In the rows, 128 means zero.
Families of rows that turns and mirrors carry onto each other, the same ones carrying the whole set onto itself: the rest of each named row's family, in list order
4 families of 8 rows
j_909: [102 157  96  91 153 114 136 155 153 113]
j_859: [127 113 139 108 144 114 115 172 115 105]
j_866: [143 163 129 117 108 105  96 137 133 152]
j_118: [119 128 141 120 101 125 149 101 111 159]
j_809: [122 131 106  98 142 123 116 161 151  89]
j_40: [ 87 107 125 153 129 115 132 134 113 110]
j_20: [112 158 111 102 156 111 105 150 137  99]
j_229: [ 91 114 117  86 135 131 170 130 124 133]
j_518: [112 118 120 111  91 116 137 121 122 175]
j_160: [ 85 115 109 130 126 147 150 126 109 110]
j_526: [ 87 124 125 106 148 132 159 115 117 106]
j_83: [127 123 126 134  85 130 153 109 140 151]
j_716: [160 160 152 117 127 112 143 159 137 131]
j_462: [111 102 144  77 123 117 152 161 136 120]
j_465: [111 184 119 146 125 107 120 123 130 135]
j_455: [119 135 109 100 145 136 111 169 121  96]
j_429: [ 99 116 122 100 133 114 110 177 134 100]
j_553: [157 153 119 114  99 114 110 149 159 138]
j_264: [ 98 153 116 143  95  94 130 140 167 137]
j_379: [125 148 125 143  91 140 154 116 123 152]
j_844: [ 97 124 127 137 113 113 107 119  95 145]
j_10: [ 92 100 112 116 126 138 158 122 133 104]
j_241: [ 88  94 128 122  92 104 122 141 129 140]
j_474: [158 168 125 113 110 130 115 158 135 139]
j_342: [117 151 142 136  89 119 168 128 148 152]
j_659: [ 67 114 120 137 114 123 154 132 132 113]
j_164: [131 177 137  97 154 122 149 142 127 117]
j_507: [116 117 146  88 143 128 134 137  91 125]
j_299: [149 153 145  97 107 111 124 173 149 138]
j_484: [122 162 131  98 127 107 160 159 172 117]
j_33: [123 161 101 115 109 100 103 148 151 156]
j_111: [119 154 137 162 112 113 161 122 137 137]

The rest of the family of j_20: j_866, j_118, j_526, j_429, j_342, j_659, j_299
The rest of the family of j_40: j_909, j_859, j_229, j_518, j_716, j_33, j_111

Families of rows that turns and mirrors carry onto each other, the same ones carrying the whole set onto itself: the rest of each named row's family, in list order
3 families of 6 rows
j_278: [120  95 176 126 152 173 160 106 120 119  91]
j_619: [116 129 128 100 124 128 144 107 143 130  94]
j_305: [126  71 178 120 158 149 126 115 135 112 129]
j_346: [134  81 119 120 192 170 138 145 107  83 137]
j_827: [128  71 166 131 180 176 144 125 113  97 122]
j_208: [142 143 137 138 131 143 168 104 135 137  97]
j_47: [116 128 139 113 136 158 167 106 123 125  75]
j_376: [118  99 173 113 133 142 139 101 143 130  99]
j_987: [127 117  81 106 174 157 145 144 110  91 122]
j_71: [156  87 167 159 174 163 145 120 127 112 141]
j_751: [132 100  94 100 168 134 119 143 130  95 145]
j_171: [148 151  93 131 144 137 161 124 129 123 113]
j_600: [147 111 176 153 147 157 160 102 133 132 111]
j_811: [161  96 123 148 186 155 138 139 121  98 158]
j_608: [124 128  89  93 140 124 134 128 137 114 117]
j_430: [118 137  91 102 146 151 162 126 118 111  91]
j_176: [155 127  86 135 171 141 146 141 123 105 142]
j_120: [131  71 138 114 178 144 116 135 130  94 152]

The rest of the family of j_71: j_208, j_171, j_600, j_811, j_176
The rest of the family of j_278: j_346, j_827, j_47, j_987, j_430

Families of rows that turns and mirrors carry onto each other, the same ones carrying the whole set onto itself: the rest of each named row's family, in list order
3 families of 6 rows
j_3: [173 133 145 156 105  84 110 143 144 113 182 110 108 124 123  78  93 109
 133 140 120 123 139 107 138 154]
j_42: [146 110 142 113  64  93 116 128 119  95 179 116 125 121 145  72 129  87
 133 129 125 137 135 104 116 111]
j_381: [114 145  83 101 159 120 118 119 132  92 152 160  97 138 108  54 170 150
 126 122  89 148 128  92 171 151]
j_479: [141 150 131 125  69 104 107 135 113  99 156 127 145 130 124 120  96 104
 147 131 123 143 132 133 123 162]
j_307: [137 151 115 147  74 110 119 137 111  88 143 122 142 140 124 124 106 101
 165 136 121 155 146 128 145 167]
j_242: [168 126 141 180 103  85  99 138 145 116 175 116 109 131 110  71 108 108
 128 148  99 123 155 104 153 138]
j_406: [136 143 101 129 124 111 132 135 138  88 114 172  86 141 114  91 193 130
  90 162 123 124 139 117 159 165]
j_564: [111 123  84 135 140  88 110  78 114  81 134 160  74 108 111  90 145 129
 102 100 123 138 140  96 174 125]
j_601: [111 145  81  87 139 126 115 121 121 106 145 162 111 127 133  77 168 147
 126 135  74 142 127  80 175 163]
j_43: [123 135  99 116 130 130 128 127 123  93 121 173  81 132 108  78 209 124
  97 132 117 132 131 109 154 156]
j_849: [ 98 145  85 128 144 104 113  83 117  89 128 163  75 119 103  94 162 146
 113 107 119 125 132 116 165 142]
j_270: [159 130 140 170  99  98 106 145 144 104 176 106 142 119 130  64 103 113
 145 142 104 128 139 103 146 132]
j_798: [139 105 127 131  68  89 111 126 108  94 167 134 137 129 159  76 144 101
 145 137 125 138 135  91 115  97]
j_957: [106 133  84 118 135  94 108  84 108  98 131 142  74  99 124  91 159 146
  98 109 100 135 140 107 178 127]
j_812: [134 149 122 164  73  96 103 124 113  99 145 104 145 122 124 104 103 100
 155 133 126 138 147 129 127 153]
j_423: [116 143  73  87 122 120 112 117 125  97 159 168 117 134 104  61 168 150
 144 129  83 151 137  82 169 159]
j_877: [125 140  98 122 136 119 136 129 115 103 123 157  71 118 124  93 192 125
  90 161 116 125 144 110 168 169]
j_746: [149 117 138 144  71 102 118 142 104  90 160 122 147 124 150  74 140  78
 145 137 124 124 145 105 117 121]

The rest of the family of j_479: j_3, j_42, j_601, j_957, j_877
The rest of the family of j_849: j_381, j_43, j_270, j_812, j_746
The rest of the family of j_564: j_307, j_242, j_406, j_798, j_423

